One turn moves every row onto another: examples first, then more rows asked:
novur: [  5 -10  -2 -12   2  24   7 -12  -1  -2   6  -3  12   7   3  -7  -5   8
  21  -1   2 -13  -4  10   9  -2  17 -11 -19   1   3  -5  -1 -13 -13   8
  14  16   6   2 -12   3   5 -19  -4   6  -1   4  -7  -4  14 -12  -6  -8
  -9  14]
feke: [  5 -14  -7 -15   6  17  -1 -15  -4  -2  15  -4   5  11   1   3 -17   1
  23   1  10   1  -8  10   3   0   2  -6 -25   9 -10  -4  -5  -3   1  -6
  10  15   9  11   1  -2   2  -8 -17  14   2   6  -8  -3  18  -7   2   1
 -14  12]
noter: [ -2   3 -16  12  -7   0  -5   7  11 -14   9  21  -6 -16  -2   8   4  14
 -15   0  12   8   8  -7 -13   8 -14  18  13 -11  15   0   5  -3   0   9
  -9  -8   0   8  -7   6 -10   2  12  -3  -7   3   1   6  -8  11   5   6
   3   0]
Tuvul: [ -1   3 -15  14  -3   5  -7  11  10 -13   8  20 -11 -12  -6   8   2  16
 -13   1   9  14  11  -7 -16   8 -14  19  13 -12  16  -2   5  -2  -3   8
 -11  -4   1   7  -3   8  -9   2  13  -4  -6  -2   1   4  -5   9   1   6
   2   1]
Fegaf: [  4   5  19  -8  -3   1  -7  -1   0   1  -7  22 -28  -2  -5 -15  -7   1
  -8  -6   2  -4   9  -4  -9   7   0  15  13  -5 -11   8   8  13  -2   3
  -8  -1   1 -18  -1  -3   2  -4  14  -9   1  16  16   1  -6  -2 -10   3
   7  -3]
baga: [  3 -11  -6 -16   5   3   0 -24   7  -4   3  -9  15  14  10   0  -5   5
  11   9   0  -8  -9  12   6  -1  11 -16 -24   1  -4  -1   3  -2  -3   2
  13  11  13   4  -3  -8   0 -14  -9   0   9  -2 -15  -2  11 -21  -1  -5
 -13  12]
Lagu: [ -2  -1   8   9   9  -9  -1   7 -12  13   2  -1   3 -16  -8  10  16  -1
 -13  -4   3   4 -13   9  -1   2  -2  13  17   6   6   9   7  -2   3  -6
  -5   9  -8  -5   9  -4   8   4   0 -12 -18   9   2  -3 -17  13   0   5
  17 -14]
ler: [  7 -25  -3 -13  10   9   4 -13  10   9   5 -12   9  11   6   7 -14   7
  18  16   4   1  -4  13  13  -1  -6  -9 -22   0  -5 -13  -5  -3  -3   1
   6  -1   8   0  -2 -11  -4  -2 -11   9  17  -8 -11   6  14 -10  -5  -8
 -12  13]
Luv: [  5 -18   0 -11   3  14   1  -4  12   8  -5 -10  11  13   9  -5  -5   5
  16   8  -3 -15   0   8   8   2   9 -12 -20  -8   3  -7   1 -10 -11  15
  16   4   4  -9 -14  -2   4 -18  -3  -2  11  -3 -10  -3  17 -14  -5 -12
 -10  12]
Rinot: [  0   5  16 -11  -5  -3   4 -11   6  -1  -9  22 -20  -5  -8 -11   1   1
 -17   3   3   8   1   0   1   6  -7  -1  10 -11  -5  14  -1   6  -3   0
 -14 -13  14 -16  -3  -9  -1   3  20  -6  15  11   8  15 -13  -5 -14  -2
   5 -10]
fom: [  6 -15  -5 -15  15  11   2 -25   6  -1   7 -11  12  14   6   6  -7   8
  13  11   0  -2 -10  14   4  -6   7 -13 -22   3  -8  -8   3  -4  -4  -3
   4   8  12   5   4  -9   0  -1 -11   9  13  -8 -12   0  11 -15 -10 -10
 -10  16]
dulu: [  5 -13  -3 -11  17  16  -4 -20   1  -2  10 -12   7  16   4   6  -3   3
  17   4   2 -20  -7   5  -4  -4  17   0 -20   7 -12  -9   5  -9  -3   4
   6  11  -1   0  -2  -3   5  -2 -14  11   3  -1  -2 -10  16  -8  -8  -9
  -5  17]
gabu: [  4  -9  -2 -12   8  14  -1 -18   7  -2   1 -10  13  15   8  -5  -1   6
  12   6  -4 -13  -6   9   1  -3  19 -13 -21  -1  -2  -5   6  -8 -11   7
  12  13   8  -3  -7  -1   6 -14  -5  -1   5  -5 -11  -7  12 -19 -11 -12
  -8  15]
fodim: [ -1   4  18  -7   2   4  -2  -7   2  -3   1  19 -27   2 -15  -2   0  -3
 -14   0   2   3   0  -8  -6   3  -3   6   6  -1 -12   9  -3   5   1  -3
 -22 -12   5 -16  -3  -5  -1  15  16   4  11  10  16   2  -7   6 -18  -2
   8 -11]
vifip: [ -3   7  21  -8 -11  -9   3 -12   5  -7   2  20 -18  -1  -7  -8   4   8
 -14   1  -2 -11   4  -1   5   6   5   5   9  -3  -2   5   0   9  -2   8
 -15 -10   1 -13 -11  -8 -15   1  21 -11   0  14  16   0 -12  -5 -10   7
   3  -7]
Zomim: [ -2   1   9  10  10  -6  -2  10 -13  10   7  -1  -1  -9 -12  11  12   3
 -13  -4  -3  14 -13  10   0   0  -5   8  13   7   6   6   4   5   2 -11
 -10  13  -4  -4  15  -4   1   8   3 -14 -15   0  -2  -7 -16  12  -5   9
  12 -16]
Far: [  7  13  15  11  -2 -12   7  -2   4   1 -15 -12   1 -12  -7   6   5  -1
   5   5   7  23  15   3  -4   6  -8   5  12  -4  14   4   8  20   4  -6
 -11   5   3  -1   2  12  -3   4  19 -18   7  -1  16  13 -14  11  -6   5
   7   1]
Lir: [  3 -11  -7 -11   1  23  -2 -10  -3  -3   9  -5   6  12  -1  -1  -4  -6
  20  -3   7 -11  -9   0  -2   1  14  -9 -25   4  -5   3  -4 -13  -4   2
  13  14   5   2 -12   4  12 -14  -9  13   2  10  -6  -9  19  -6   1  -8
 -11   8]
vad: [ -3   2  10   9   3 -11   3   7  -9   7   4   0   5 -10  -8   7  16   7
 -18  -2  -7  13 -14  14   8   1  -4   1  13   3  14   7   3   3  -2  -7
  -8  11   0  -2  10  -7  -4   2   6 -19 -16  -1  -5  -5 -19   6  -3  10
  11 -18]
Fof: [  4  11  13  12   1 -11   6  -5   4   0 -11 -14  -1 -12 -12  11   9  -7
   7   5  11  17  13  -2  -6   3  -6  10  12   0  10   4   5  14   7  -7
 -15  -1  -1   1  -1  12   0  13  16 -10   6   3  23  10 -12  18  -5   3
  10   0]
raril: [  1 -18  -3  -8   3  14  -5  -2  10   6   2 -14   6  17   4   3   0  -6
  17   5   1 -20  -3  -2   1   4  13  -7 -25  -4  -3  -4  -3 -11  -2  10
  13   1  -2  -8 -19   0   7 -11  -8   5  10   3  -6 -11  22  -5  -2 -12
  -9   7]
geku: [ -1  -2   6   7  10 -11   2   3 -10  12   0  -1   4 -16  -8  10  13   2
 -15   1   2  15 -15  14   4   0 -11   5  16   3   9  10   5   2   3 -10
  -6   8   2  -4  13  -7   5   6   1 -14 -12   3  -5   3 -20  10  -2   7
  16 -17]
Miro: [  3  13  14  13  -3 -10   1   3   3  -1 -12 -12  -4  -6 -12   7   7  -9
   5   0   5  15  16  -7 -11   8  -1  10   9  -2  10   7   7  18   7  -6
 -11   4  -2  -2  -2  15  -1   6  17 -17   4   4  21   1  -8  15  -3   6
   7  -2]
moki: [  1  -9  -7 -13   8  12  -6 -18   4  -3   3 -11  10  17   6   2   2  -5
  11   2   1 -19 -11   1  -6  -1  20  -9 -23   1  -8   2   4 -11  -1   6
  13  10   4  -3 -10   0  13 -11 -10   6   9   5  -7 -11  15 -12  -3 -12
  -7  11]
burov: [  3  13  16  13  -6 -14   7  -3   5  -1 -13 -12   2 -12  -8   6  12  -3
   6   4   7   9  15  -1  -4   6   1   9  13  -2  14   5   9  15   5  -1
  -9   2  -3  -2  -7  14  -3   3  19 -18   0   5  22   6 -12  13  -3   5
  10   1]
vevos: [  4 -22   0  -7  12  13  -4  -6   6   9   7 -13   3  15   4   8  -9  -1
  22   7   6 -20  -2   2   0  -1   7   6 -20   4  -9 -14   0  -9  -1   8
   7   2  -7  -4  -9  -1   3  -3 -13  13   7   2   1  -6  22  -1  -4 -10
  -6  15]
ror: [  1  14  14  12  -8 -14   8  -2   8  -3 -13 -13   3  -9 -11   7  12  -5
   3   5   4  19  13  -3  -3   7  -4   1   8  -4  15  10   5  16   6  -5
 -11   0   3   1  -6  12  -3   6  20 -19   6   1  16   7 -14  12  -4   6
   5  -4]
Dadu: [  3  11  14  11  -4 -18   6  -4   4  -2  -7 -13   0  -9  -9  10   5  -3
   6   6   7  19  14  -1  -4   6  -6   9   8   2  11   4   6  22  10  -9
 -13   4   0   4   1   9 -10   9  16 -16   4   1  20   7 -12  12  -1  12
   5  -1]
deput: [  6 -16  -4 -11  10  25   3 -17  -6  -1  14  -5   9   8  -3   5  -6   3
  25   2  10 -13  -8   7   3  -6  12  -3 -20  10  -7  -7  -4 -15  -6   1
   5   9   2   5  -6   1   5  -3 -13  20   0   8  -1  -4  16  -3  -6  -7
  -5  15]
Zan: [  3 -19  -2 -13  -3   2   1 -10  13   4   2  -9  12  15  10   1 -10   6
  15  12  -1  -5  -3  11  14   4   0 -16 -26  -3   2  -8  -4  -2  -1   5
  14   3   8  -1 -10  -9  -6 -14  -7  -1  13  -4 -15   1  15 -15   1  -3
 -16  10]
kame: [  2   1  17 -12  -3 -14   3 -17   0  -2   6  21 -22  -5  -6  -3  -5   6
 -10   4   9  -4   2   2   2   4  -7  15  12   5 -13   4   1  12   8  -1
 -18 -13   3  -9   0 -13 -13   8   8  -1   3  17  18  10 -12  -1  -6   8
   5  -4]
Lamo: [ -6   4  10  10   6  -4  -1  12  -9   9   3  -2   2  -9 -14   8  20   0
 -17  -6  -5   7 -13   6   1   2   2   3  12   3  11  10   4  -1  -1  -6
  -7  10  -5  -7   6  -2   5   3   7 -16 -16   3  -1 -10 -16  12  -5   6
  15 -19]
Kepeg: [ -2   3   7   7   5 -10   0   9  -9  13  -4   1   4 -15  -5   2  15   3
 -15  -4  -1   8 -11  12   2   3  -3   5  17   0  14  12   8   0  -2  -4
  -1  12  -1  -8   9  -2   7  -3   6 -20 -17   6  -4  -1 -20   7  -2   6
  15 -15]
fatov: [ -2   1 -18  12  -4   1  -5   8  11 -12   8  19  -7 -16  -5   9   2  12
 -15   0  13  16   8  -7 -16   8 -18  17  12 -12  16   1   3  -5  -1   7
  -9  -8   5   7  -5   6  -6   5  11  -1  -2   0  -1   9  -7  11   3   5
   2  -2]
nipe: [  5   4  21  -9  -2  -2  -1  -4   1  -1   0  24 -26   1  -8 -11 -14  10
 -12   2  -3  13   8   3   0   6  -8   8   8  -3  -9   3   4  21  -3  -5
 -16   0   8 -11   7  -9 -11   3  16 -11   5   3  11   6  -9  -7 -13  10
   2  -3]
Kedur: [  2 -10  -6 -16  -4  13   5 -18   1  -5  10  -2  13   8   5  -3  -7   2
  17   4   5  -4  -8  12  12   2   9 -19 -26   2   1   2  -7  -9  -4   1
  14  12  14   8 -10  -3   2 -17  -7   6   5   6 -14  -1  12 -14   3  -3
 -15   8]
poto: [  5 -15  -7 -13  15   9  -8 -21   3   0  10 -10   5  17   6   8 -11  -1
  15   6   5  -6  -9   7  -6  -3   7  -4 -24   7 -16  -4   3  -1   3  -5
   9  14   7   4   4  -6   8  -3 -18  11  10  -2  -9  -4  17 -11  -2  -6
  -9  15]
kudo: [ -1   3 -15  13  -6   0  -3   7  11 -14  10  20  -6 -13  -5   9   4  17
 -15   1   8  13   9  -5 -11   7 -14  17  12 -11  18  -3   3  -3  -1   9
 -12  -7   1   8  -5   5 -14   4  14  -3  -6  -1   2   6  -8   9   3   7
   2   0]
Simi: [ -1   2 -16  12  -6   1  -7  10  11 -10   5  22  -7 -15  -2   6  -1  15
 -14   0  11  14  10  -6 -15  10 -17  18  12 -14  16   1   4  -1  -1   7
  -7  -4   2   7  -3   7  -8   0  12  -5  -5   1  -1   8  -7   7   4   6
   2   1]
zasu: [  6 -24  -4 -11  10  11  -6  -6   5   9  10 -12   0  18   4  10 -17  -3
  21   9   5  -3  -3   5   0   0  -4   1 -26   4 -11 -11  -4   0   5  -3
   7   4   2   1   0  -7   1   0 -17  11  14  -3  -6  -4  24  -4   1  -4
 -12  11]
Gek: [ -3   4 -16  13  -5   4  -4   9  12 -14   8  20  -8 -13  -7   8   5  16
 -16   1   8  14   8  -8 -12   8 -14  14  12 -14  17   0   2  -5  -3   8
 -12  -8   3   6  -6   8  -9   5  15  -2  -3  -2  -1   6  -8  10  -1   3
   2  -2]
barik: [  8 -15  -5 -14   8  23   9 -16  -2  -1   9  -5  12   7   1   1 -13   8
  21   7   6   6  -7  16  11  -4   3 -14 -21   3  -3  -6  -6  -8  -9  -4
   7  13  16   8   0  -3   2  -7  -8  13   6  -1 -11   5  13 -11  -7  -7
 -11  13]

geku -> Zomim
zasu -> vevos
And these:
moki -> gabu
ror -> Far
Lir -> novur
noter -> Gek
Rinot -> nipe

